In the rows, zero is written as 128.
Each path below is one point turned by a fixed rotation once a step. After each direction that follows a path, write how fast that rotation turns it, in degrees per step (0 if it stays still).
Each turn is a multiple of 5 degrees from 10 to 175, or 0.
Each row of a path follows its step; steps can be skipped.
Path 1:
step 0: [113 140 126 120 125 134 140 135 123 134 125 136 136 122 118 125 120 137
 121 129 119 134 122 123 134 131 138 127 123 131 122 123 125]
step 1: [132 131 123 122 129 134 111 128 124 124 129 143 134 119 131 121 121 121
 124 126 134 127 139 137 131 119 130 122 128 127 136 123 112]
step 2: [121 127 127 126 122 123 125 123 120 130 112 126 130 131 122 133 133 143
 120 131 139 128 131 127 144 128 126 114 131 119 124 120 132]
step 3: [127 126 139 116 121 129 127 129 126 136 128 138 131 126 135 122 121 124
 119 141 137 122 121 125 132 122 120 146 121 126 119 126 122]
step 4: [128 146 131 122 124 123 119 118 136 129 126 126 137 125 133 128 135 119
 117 120 128 134 132 129 125 129 112 114 129 127 122 127 131]
step 5: [123 130 125 131 123 131 115 129 131 135 123 121 128 115 131 128 126 145
 140 136 125 120 124 117 121 119 119 131 127 123 122 119 130]
step 6: [123 134 138 139 124 133 133 123 126 125 123 135 142 114 133 129 118 124
 123 119 126 121 134 122 133 134 130 129 121 132 116 139 129]
step 7: [133 135 121 132 139 131 129 117 129 138 132 137 122 116 121 123 120 133
 119 126 121 122 129 135 122 123 126 120 138 118 125 117 126]
step 8: [130 129 127 136 124 134 131 133 129 122 109 138 136 135 134 129 132 136
 131 128 127 123 126 129 130 126 134 120 114 124 119 113 117]
step 9: [137 121 121 119 129 127 120 123 111 131 130 131 131 126 140 136 120 126
 118 129 124 119 121 136 140 127 126 127 134 131 112 130 126]
[131 122 129 129 128 128 126 128 124 127 127 127 127 125 128 131 128 131
 129 129 130 127 126 124 132 134 127 128 126 128 127 131 129]  110
[127 128 125 129 129 128 130 128 128 130 122 126 128 130 126 123 129 129
 132 133 129 128 127 125 128 127 130 129 125 132 125 125 131]  130
[131 131 128 127 130 132 131 128 131 129 131 133 127 126 124 128 130 126
 125 133 127 129 127 127 129 130 126 127 127 130 128 131 129]  110
[131 124 128 130 124 129 128 127 128 128 126 129 133 129 128 125 130 124
 127 127 126 125 130 127 127 126 128 126 123 127 132 131 129]  155
[127 126 132 128 126 132 127 131 131 133 129 126 130 129 124 127 128 132
 128 128 127 127 123 130 128 128 129 129 127 126 130 126 127]  145
Path 2:
step 0: [134 132 136 129 119 129 140 130 133 134 137 130 134 133 119 133 126 121
 132 131 120 130 124 126 123 118 125 133 123 139 125 141 127]
step 1: [123 127 120 135 128 134 130 127 125 129 125 134 125 131 127 141 121 124
 115 133 126 118 122 119 125 119 119 132 134 121 135 139 129]
step 2: [126 133 132 125 114 121 119 135 134 127 128 127 132 133 135 130 130 124
 127 131 125 114 132 119 121 124 135 119 135 118 119 132 125]
step 3: [138 131 127 129 117 115 130 122 136 126 124 131 142 126 128 131 120 116
 122 129 129 129 122 127 136 126 130 140 126 127 121 124 130]
step 4: [133 123 131 127 124 122 137 123 124 130 120 124 132 133 124 141 135 125
 123 126 115 136 130 118 135 120 120 120 130 132 131 137 126]
step 5: [128 141 130 133 121 127 124 132 116 132 129 125 126 122 119 134 129 124
 120 125 123 115 122 133 131 125 130 126 128 125 129 144 122]
step 6: [134 125 131 126 124 129 128 136 138 119 130 135 142 118 129 133 121 125
 122 135 122 116 135 128 123 120 131 124 125 125 132 134 137]
step 7: [132 121 126 129 112 119 124 130 127 134 116 128 129 138 128 124 130 123
 117 134 132 122 130 125 125 119 116 132 121 130 126 127 135]
step 8: [134 132 129 137 119 127 124 122 127 130 128 122 129 127 138 131 121 121
 120 132 119 130 123 128 140 129 120 111 135 128 122 132 125]
step 9: [130 133 127 121 115 134 131 122 125 133 127 132 137 126 114 134 131 123
 132 130 117 122 131 134 135 127 133 128 137 131 122 135 138]
[126 129 125 124 123 127 129 130 127 131 128 127 127 130 125 125 131 129
 131 128 131 127 127 129 127 124 129 128 125 130 124 129 125]  155
[129 128 132 131 130 134 128 132 128 128 129 125 131 130 126 126 127 131
 124 130 131 127 127 128 125 125 128 129 126 128 129 130 128]  65
[126 127 126 131 129 129 129 128 127 127 127 130 131 125 123 129 129 126
 131 128 129 130 129 122 128 125 124 129 126 128 127 125 132]  120
[127 130 129 127 125 134 131 125 124 130 129 127 127 128 126 130 127 128
 129 129 125 131 127 126 131 131 126 128 127 132 129 130 125]  85
Path 3:
step 0: [123 134 117 133 127 138 144 129 122 129 136 117 123 135 134 120 131 128
 131 122 141 131 127 133 126 126 130 120 130 123 132 126 133]
step 1: [131 118 133 142 127 126 118 132 120 127 130 126 133 128 135 136 129 116
 125 128 145 134 130 129 134 130 130 120 129 128 119 130 124]
step 2: [126 129 116 138 131 132 133 138 128 127 143 127 133 120 122 131 138 123
 133 129 129 129 115 139 126 123 129 132 134 125 130 118 129]
step 3: [115 117 131 132 129 129 118 125 129 127 133 138 136 126 128 130 114 130
 131 128 136 131 122 127 124 135 134 118 132 135 122 117 132]
step 4: [132 131 117 134 127 125 128 133 120 129 132 136 136 118 126 131 132 140
 127 135 126 128 128 130 122 114 137 128 114 133 127 122 137]
step 5: [126 133 133 118 118 133 130 127 125 126 141 129 125 123 134 129 115 136
 130 130 134 126 122 120 126 120 124 118 135 142 126 129 126]
step 6: [132 120 124 132 122 123 125 132 122 135 136 125 133 133 136 132 133 132
 137 133 122 123 135 121 112 119 121 124 119 123 118 134 127]
step 7: [135 118 125 120 134 136 127 132 124 120 136 127 115 119 132 119 128 129
 140 125 135 133 120 121 127 126 118 135 132 133 126 134 132]
step 8: [121 118 116 131 141 127 132 127 126 136 120 129 134 129 131 122 127 134
 127 132 135 128 133 131 119 123 120 122 137 124 118 138 121]
step 9: [134 124 129 134 129 132 134 139 117 125 121 137 127 125 138 120 128 120
 131 122 134 133 124 127 125 122 135 129 136 128 139 135 141]
[131 131 131 130 124 125 130 129 126 131 131 128 130 130 129 129 128 126
 126 131 129 127 128 126 132 125 131 127 133 127 129 133 128]  85
[128 129 129 127 123 127 125 126 132 130 131 129 130 125 127 127 124 130
 125 130 125 124 127 127 127 126 127 128 124 131 130 125 131]  45
